In the data rows, the value 50 means zero.
Here is a table of points, one per row:
33;48;47;49;41;50;67;37;68;52;56;60;31;75;44;54;49;42;39;31;76;27;33;45;33;70;37;47;37;76;56;66
73;71;28;50;59;32;55;67;52;31;65;58;49;44;23;59;24;28;73;51;61;60;73;69;74;59;69;50;61;33;77;27
84;91;7;67;76;3;72;68;42;26;63;44;53;34;2;83;13;4;97;48;69;66;86;87;78;70;80;57;79;23;87;21
57;57;49;56;58;58;39;57;40;59;50;56;64;42;59;39;57;55;53;29;44;64;59;51;55;35;64;61;41;43;52;43
54;61;39;58;57;41;56;50;43;52;45;43;53;45;46;57;49;39;57;56;53;56;58;62;51;50;58;57;52;46;52;49
28;32;70;50;43;75;37;33;44;75;34;48;55;55;84;31;79;76;26;77;38;42;25;32;27;31;36;57;28;67;24;71
40;64;26;77;73;30;73;27;23;70;18;19;70;35;50;73;66;30;68;49;52;50;47;78;35;49;54;76;67;58;39;70
56;36;59;36;43;52;42;59;47;37;47;39;52;39;50;51;48;60;47;44;29;55;54;43;59;46;47;38;65;35;40;42
33;44;57;60;54;60;49;33;38;73;30;39;60;49;72;45;73;59;40;52;43;45;36;48;29;39;44;64;43;63;27;71
37;65;26;82;75;28;75;21;19;74;14;14;68;29;52;78;72;32;68;52;50;51;47;79;28;48;52;79;66;61;33;73
65;50;58;47;57;55;28;64;36;49;44;42;69;28;59;40;52;63;56;34;22;72;65;49;65;30;66;51;54;26;46;38
50;47;53;48;48;53;47;49;53;49;53;53;49;51;51;47;50;54;46;44;49;49;49;47;50;49;46;47;49;49;48;50
62;55;48;41;47;53;42;65;59;42;68;66;47;53;42;41;37;50;55;54;52;56;59;45;62;47;57;43;45;42;65;34
73;59;54;38;45;53;38;80;70;32;81;75;40;55;35;38;28;51;53;51;56;58;69;46;75;53;63;34;43;37;77;24
38;11;73;11;11;39;60;41;67;11;52;29;19;58;38;73;29;57;32;27;36;25;33;35;54;83;9;7;90;47;26;50
41;44;55;43;42;51;53;46;55;46;53;50;39;56;48;51;49;49;44;26;55;42;43;48;48;58;44;44;48;54;48;53
49;37;57;37;39;49;50;50;55;41;53;45;44;54;49;54;44;54;46;29;44;42;47;44;49;55;38;39;62;50;44;51
26;54;35;79;70;38;68;16;20;80;10;15;70;35;64;67;79;41;58;68;48;48;36;67;21;43;45;78;57;65;24;81
45;49;56;54;52;56;47;50;48;59;48;49;52;52;57;41;56;56;46;73;48;51;45;44;44;42;50;53;41;53;44;53
52;57;47;58;57;57;47;51;46;61;51;57;56;50;55;42;57;51;51;46;53;57;55;52;50;41;56;56;35;53;58;52
27;44;48;47;33;48;77;30;77;46;56;60;18;89;41;61;47;39;36;30;89;16;25;44;27;83;27;40;39;87;54;71
83;72;35;46;56;36;49;80;63;24;79;70;42;48;21;54;17;32;71;56;60;60;77;60;82;60;70;40;56;28;87;18
48;55;44;61;57;46;56;45;41;57;40;42;57;44;50;54;55;43;56;69;51;54;51;58;46;49;54;61;51;52;47;55
61;59;47;62;67;59;31;60;33;64;47;54;73;36;62;33;58;54;54;44;38;73;66;52;57;24;71;65;38;39;59;42
69;66;38;54;58;37;54;67;55;39;66;58;49;45;27;55;31;34;68;76;58;58;67;61;67;56;65;48;58;37;72;31
27;32;70;50;44;79;41;34;43;75;31;48;59;56;85;30;84;76;23;78;38;42;25;30;26;35;35;58;27;66;21;75
39;45;56;55;53;61;49;43;44;61;40;50;56;49;64;44;65;58;42;61;47;50;42;47;40;40;46;57;42;58;40;60
55;54;50;45;48;51;45;62;56;46;63;63;50;53;48;44;44;54;52;64;52;56;57;49;61;47;55;48;46;46;62;38
62;59;47;47;51;48;47;64;55;42;65;62;48;49;40;47;37;46;58;66;56;58;62;51;62;51;59;47;50;42;67;38
55;41;59;40;46;51;38;59;46;43;50;44;57;39;56;48;47;59;50;45;29;60;56;46;59;40;50;44;63;34;41;42
47;44;54;45;45;50;48;52;53;44;52;53;47;49;49;48;48;54;47;29;47;47;48;45;49;53;45;45;52;50;46;50
56;51;55;45;47;58;39;58;57;49;61;63;48;54;53;38;45;56;44;66;50;51;53;44;56;46;55;46;40;46;54;41
45;52;48;56;53;51;51;44;43;58;41;45;56;48;55;46;59;52;50;68;49;53;47;52;44;45;52;59;48;55;46;56
20;38;51;39;23;44;84;23;86;38;58;59;5;97;36;67;41;38;34;34;93;1;14;40;22;95;15;32;45;90;49;73
37;52;45;56;45;53;68;39;65;56;53;63;34;74;47;50;53;43;43;25;78;32;34;46;35;66;42;52;33;76;59;63
49;63;36;66;65;39;62;38;36;60;35;36;60;39;48;62;56;37;61;70;51;54;54;67;45;52;56;67;59;52;48;59
55;38;64;33;38;72;29;68;66;44;69;75;43;62;59;24;45;67;34;70;48;53;51;30;61;44;51;37;31;48;57;40
65;54;55;55;62;59;32;64;36;55;50;49;69;30;60;39;54;59;54;36;28;73;64;47;60;27;64;57;52;30;48;41
41;43;55;55;51;57;44;43;46;63;41;48;57;52;64;45;66;58;43;65;47;51;42;44;38;42;48;54;38;57;39;60
61;52;48;44;46;52;40;62;57;42;65;65;48;53;44;43;41;51;49;65;51;54;58;47;63;48;57;46;43;44;64;37
68;71;28;61;66;28;59;55;46;41;54;47;53;41;28;66;34;27;76;65;61;60;68;71;65;59;67;56;63;35;69;38
52;64;43;67;66;61;46;52;44;68;51;66;64;51;57;35;61;50;53;29;62;61;55;53;47;37;66;68;27;56;61;52
36;40;61;50;48;68;44;41;45;67;42;50;54;54;71;38;69;65;34;73;41;46;36;39;37;38;45;57;37;60;36;63
51;28;67;25;33;46;41;56;54;30;47;34;47;39;49;56;39;61;45;27;23;51;51;41;60;52;37;29;79;34;34;38
54;81;11;86;84;9;82;30;20;60;22;14;66;25;30;91;52;11;86;67;60;57;63;95;44;57;61;77;81;47;50;60
47;51;51;51;47;54;53;48;53;55;54;57;49;56;50;49;53;52;48;46;56;47;48;50;49;54;50;52;42;55;51;54
40;55;41;67;63;45;61;33;34;69;27;30;61;39;57;61;69;46;54;73;50;51;43;61;35;46;50;69;54;57;37;69
45;64;24;74;73;28;70;30;25;65;25;25;68;37;48;73;62;31;68;54;54;53;50;77;38;50;55;72;65;54;41;66
52;45;65;40;40;65;35;59;57;47;59;66;48;58;58;33;52;64;38;79;51;53;50;35;52;41;49;45;36;50;54;45
38;40;55;38;35;49;63;40;65;39;52;50;29;67;45;56;43;50;41;50;62;27;35;44;40;68;31;36;53;64;46;58
49;29;81;28;27;86;19;67;70;47;73;83;42;69;72;13;53;82;22;60;44;49;42;14;54;36;44;32;19;54;52;41
54;35;60;37;42;50;40;56;48;39;50;39;53;40;51;50;45;61;49;46;26;54;54;42;59;49;48;40;67;33;39;41
55;40;72;33;34;76;27;69;70;46;72;79;42;63;59;22;45;70;33;78;46;53;51;27;58;40;47;32;27;47;57;38
32;31;57;33;27;45;67;37;73;35;54;47;20;72;39;61;38;46;37;40;65;19;29;42;40;79;20;28;60;69;43;60
65;44;60;43;53;55;28;62;37;45;47;39;68;27;55;40;46;62;51;36;18;70;63;46;66;32;59;48;63;25;41;35
47;71;41;68;63;60;53;44;51;70;54;69;54;66;57;42;62;44;49;30;72;48;46;53;38;46;60;67;20;67;64;57
63;50;55;51;56;55;34;62;36;50;49;47;67;34;59;40;53;58;53;34;30;68;61;49;60;29;62;54;51;33;48;40
42;44;54;43;38;47;59;42;63;46;53;52;34;64;45;54;47;50;43;24;61;33;35;42;42;65;36;40;49;61;48;60
43;38;56;39;38;49;56;47;62;42;53;48;38;60;47;56;45;53;43;42;53;38;42;45;48;61;33;38;56;56;44;52
80;77;27;54;62;25;55;71;56;31;70;56;47;42;15;64;22;22;74;78;61;62;77;69;78;63;71;46;63;30;86;25
49;55;50;54;52;55;50;49;51;55;51;56;49;55;53;46;55;51;48;41;56;50;49;49;47;47;52;55;38;56;55;53
44;48;53;56;54;55;50;44;40;59;42;46;55;49;59;49;63;56;49;53;48;49;45;50;43;45;51;58;44;56;44;58
53;33;62;33;38;48;43;56;50;34;48;39;47;40;51;53;43;61;49;48;30;51;52;43;59;53;41;32;68;37;41;46
55;52;51;52;55;57;39;57;45;55;50;52;58;39;56;42;54;56;51;40;43;62;57;49;55;39;60;57;47;44;50;43
43;56;44;59;54;54;54;45;59;63;54;62;45;62;52;48;56;45;47;22;67;44;44;49;41;50;51;59;32;63;56;55
29;28;61;30;22;42;68;36;74;33;56;45;16;72;39;67;38;47;37;40;62;16;28;38;38;80;19;26;65;69;41;58
51;29;67;27;32;46;45;52;53;28;48;36;42;40;47;58;37;59;44;38;28;48;48;40;59;55;34;27;76;36;35;44
63;57;51;54;61;57;29;60;34;59;49;51;68;33;61;35;58;58;54;30;34;74;66;53;60;26;67;59;46;34;50;40
These points spread out most along one direction. Take the direction at right angles to it along which they spread out most. Go by this last direction. For each point below, how far along it does it lie, from 0 to 99? 50 is the average, and the first point above lies past it. One standard deviation of the points above along it is 16.
68;71;28;61;66;28;59;55;46;41;54;47;53;41;28;66;34;27;76;65;61;60;68;71;65;59;67;56;63;35;69;38 45
49;29;81;28;27;86;19;67;70;47;73;83;42;69;72;13;53;82;22;60;44;49;42;14;54;36;44;32;19;54;52;41 27
43;56;44;59;54;54;54;45;59;63;54;62;45;62;52;48;56;45;47;22;67;44;44;49;41;50;51;59;32;63;56;55 55
44;48;53;56;54;55;50;44;40;59;42;46;55;49;59;49;63;56;49;53;48;49;45;50;43;45;51;58;44;56;44;58 60
47;51;51;51;47;54;53;48;53;55;54;57;49;56;50;49;53;52;48;46;56;47;48;50;49;54;50;52;42;55;51;54 51
50;47;53;48;48;53;47;49;53;49;53;53;49;51;51;47;50;54;46;44;49;49;49;47;50;49;46;47;49;49;48;50 48
61;59;47;62;67;59;31;60;33;64;47;54;73;36;62;33;58;54;54;44;38;73;66;52;57;24;71;65;38;39;59;42 50
29;28;61;30;22;42;68;36;74;33;56;45;16;72;39;67;38;47;37;40;62;16;28;38;38;80;19;26;65;69;41;58 48
62;55;48;41;47;53;42;65;59;42;68;66;47;53;42;41;37;50;55;54;52;56;59;45;62;47;57;43;45;42;65;34 32
69;66;38;54;58;37;54;67;55;39;66;58;49;45;27;55;31;34;68;76;58;58;67;61;67;56;65;48;58;37;72;31 35
